In the rows, 128 means zero.
Each named move below is a turn or a mirror, shown by a few rows before and after it. Which moves, in which order, take the first row of each later pair to the second? The first pair is answered.
Z_937 (before |-> after):
[ 98 171  87 117 115 119 109 108 180 154 107 128 144 105] |-> [ 91 149  75 125 107  89 132  87 152 145  92 118 154 112]
[143 122 111 135 139 151 157 159 173 118 131 148 129 156] |-> [143 103 104 138 125 117 182 133 143 112 125 133 132 161]
[119 121 139 129 132 128 168  99 184 181 105 136 119 129] |-> [116 122 137 130 133 112 170  92 180 181 105 134 121 130]
[119 153  89 122 118 132 122 119 138 124 121 135 135 143] |-> [118 151  84 126 113 122 124 110 130 116 116 135 136 142]
Z_538 (before |-> after):
[124 145 151  97 141 141 118 148 198 154 121 146 113 127] |-> [127 177  89 120 156 133 110 127 166 154 109 111 130  98]
[127 155 113 102 120 121 108 145 104  89 141 140 147 154] |-> [122 147 133  98 115 127 113 150 107  91 140 151 143 160]
[110 149 135 103  61 119  70 138 166 112 137 158 131 147] |-> [114 174  88 116  67 108  66 119 146 107 127 138 146 128]
[136 119  86 138 179 160 172 173  97  84 113 120 128 130] |-> [137  98 136 123 170 165 173 184 120  83 125 146 117 146]
Z_465 (before |-> after):
[ 90 169 171 117 133 190  92 141 216 133 140 157 121 155] |-> [109 144 192 120 162 200 108 161 204 130 142 155 113 156]
[131 127 110 143 131 105 130  89  99 139 113 107 136 124] |-> [138 112 120 145 140 111 138  95  89 138 122 107 134 120]
[122 117 122 139 139 105 154  91 134 155 124 119 139 134] |-> [126 113 124 137 143 109 152  91 134 156 124 117 136 133]
[148 201  91 121 144 145 136 124 143 147 178  82 160 122] |-> [166 179 102 129 169 155 152 140 134 144 183  78 151 123]
Z_764 (before |-> after):
[118 129 135 119 122 120 129 177 119  75 124 149 156 149] |-> [114 149 139 117 117 130 113 172 145  89 129 153 158 142]
[119  93 132 134 129  98 169 120 108 119 116 123 130 144] |-> [ 97 116 133 121 110 102 157 110 147 129 109 145 130 149]
[139 125 107 120 136 129 153 150 112 128 125 130 139 123] |-> [127 131 100 115 118 126 151 146 127 129 122 144 142 129]
Then:
Between the rows of a pair lie 2 to 4 moves.
[162  94 125 138 170 121 154 129  90 122 116 111 119 135] |-> [132 177  74 127 125 129  96 107 132 129 111 122 142 112] -> Z_538 Z_937 Z_538 Z_465
[101 142 128  86  84 142 117 160 191 115 112 161 133 149] |-> [117 109 142  95 114 160 147 186 184 106 106 160 128 154] -> Z_465 Z_538 Z_764 Z_538
[ 91 115 108 125 102  91 142 129 122  62  95 145 143 141] |-> [110  82 150 122 109  74 154 114 103  87 109 132 134 148] -> Z_937 Z_764 Z_937 Z_538
[127 141 105 125 135  80 133  52 108 177 120  92 152 107] |-> [160 146 107 137 190 144 122 103 118 188 127  86 142  87] -> Z_465 Z_538 Z_937 Z_538
[ 99  78 122 116 141 114 161 131 182 144  95 138 158 124] |-> [117  66 120 125 158 109 173 131 152 131  99 123 158 124] -> Z_764 Z_764 Z_764 Z_764
